129	119	139	128	132	130	141	122	106	136	143	121
130	123	128	127	137	136	133	124	123	131	135	125
134	144	129	134	145	126	139	133	135	133	140	133
126	116	126	124	124	135	123	123	123	126	124	124
121	100	131	119	111	135	120	116	106	127	122	116
129	133	129	130	131	126	131	130	129	129	131	130
126	111	133	124	123	134	130	120	109	131	132	120
127	116	137	127	128	131	137	121	107	134	139	121
128	117	137	127	131	132	139	121	107	135	141	121
119	102	132	120	104	130	117	119	108	125	117	118
128	119	137	127	129	129	137	122	109	134	139	122
125	130	125	128	118	122	120	131	136	123	117	131
128	129	133	129	128	124	133	128	122	131	133	128
128	119	135	127	128	130	135	123	112	133	137	123
Counting starts at 1.
The top entry of the column that holds the largest entry is 132
The entry directly above the smallest entry -> 116
The entry at row 3, column 1 -> 134
Read off the top-left entry.
Answer: 129
The top-right entry -> 121
The entry in row 2 and column 1 -> 130
Read off the entry at row 1, column 3.
Answer: 139
Read off the largest entry.
Answer: 145
Read off the entry just left of 102.
Answer: 119
Read off the entry at row 1, column 2.
Answer: 119
Read off the entry in the bottom-left corner.
Answer: 128
Read off the bottom entry of the column that holds the largest entry.
Answer: 128
The entry at row 3, column 2 -> 144
Read off the entry directly above the largest entry.
Answer: 137
The entry just right of the smallest entry: 131
The entry in row 3 and column 3: 129
The entry just right of the largest entry: 126
The bottom entry of the column that holds the smallest entry: 119
Read off the bottom-right entry.
Answer: 123

Questions about the row below.
1) The entry just left of 113?
2) The entry just left of the largest entry?
[125 135 106 113]
1) 106
2) 125

Questions about the array below.
1) What is the top-left entry?
2) What is the last entry, reading row by row?
3) What is the top-right entry?
4) What is the third entry on the main diagonal?
5) What is the 2nd entry on the main diagonal?
6) What is the first entry of the smallest entry's row?
7) What is the 4th-last entry, reading row by row?
8) What is the entry directly above the largest entry?
array([[126, 126, 137, 123, 129, 120],
       [115, 137, 130, 124, 128, 126],
       [134, 131, 128, 134, 129, 127],
       [118, 129, 122, 121, 129, 121],
       [125, 140, 124, 129, 129, 127],
       [125, 128, 148, 123, 126, 118],
       [132, 120, 126, 139, 130, 130],
       [137, 123, 123, 130, 132, 134],
       [124, 151, 123, 130, 118, 131],
       [129, 132, 130, 122, 132, 126]])
1) 126
2) 126
3) 120
4) 128
5) 137
6) 115
7) 130
8) 123

Questions about the grid below. Counting starts at 1.
1) Find the entry directly below the largest entry.
2) Find the top-right entry.
3) Find the entry in the bottom-right corner.
4) Find the entry at row 1, column 2.
5) Find the entry at row 1, column 3.
6) Find the top-left entry.
7) Find the entry directly above the smallest entry.
8) Find the bottom-left entry.
[[124 130 122 124 122 130 130]
 [131 126 122 140 117 127 128]
 [124 122 122 131 107 127 130]
 [122 128 122 120 148 133 129]
 [122 136 125 126 107 120 130]
 [133 128 122 128 103 131 134]
 [126 128 131 121 126 125 130]
 [128 128 122 133 121 130 127]
 [124 129 116 126 106 130 130]
 [128 129 122 130 107 131 132]
 [140 128 122 128 105 130 133]
 [121 128 120 126 153 133 125]
 [110 128 123 128 140 130 130]
 [124 131 128 121 148 129 130]
 [113 130 122 128 149 130 127]
 [123 122 122 130 105 129 130]]
1) 140
2) 130
3) 130
4) 130
5) 122
6) 124
7) 107
8) 123

[[141 115 118 110 134 133 133 120 126 120 133 136]
 [116 128 125 144 126 111 123 140 115 137 105 124]
 [124 128 127 130 127 123 128 133 125 131 124 128]
 [115 135 132 148 124 115 121 138 121 138 111 121]
 [121 131 129 138 126 121 125 134 124 133 119 125]
 [121 127 125 136 127 117 125 136 119 133 114 127]
 [122 128 127 138 127 119 124 134 120 133 115 125]]
Which number is the largest entry in the last row?
Answer: 138
Which number is the first entry in reading order?
Answer: 141
Which number is the entry just right of the largest entry?
Answer: 124
The entry directly below the largest entry -> 138
Which number is the entry just left of the largest entry?
Answer: 132
Which number is the third entry on the diagonal from the top-right corner?
Answer: 131
Which number is the entry just left of 137?
Answer: 115
The entry directly above the smallest entry -> 133
Which number is the 5th-last entry, reading row by row?
Answer: 134
The 5th entry, reading row by row -> 134
Which number is the entry in the bottom-right corner?
Answer: 125
Which number is the fourth-last entry, reading row by row?
Answer: 120
The last entry of the largest entry's row is 121
The first entry of the largest entry's row: 115
The entry just left of the smallest entry is 137
The entry directly below 135 is 131
Which number is the 4th entry, reading row by row?
Answer: 110
The third-last entry, reading row by row -> 133
The top-right entry is 136
The second entry, reading row by row is 115
The third entry in reading order -> 118
Which number is the entry just left of 144?
Answer: 125
The entry in the bottom-left corner -> 122
Which number is the smallest entry?
Answer: 105
The second largest entry -> 144
The bottom entry of the column that holds the smallest entry: 115
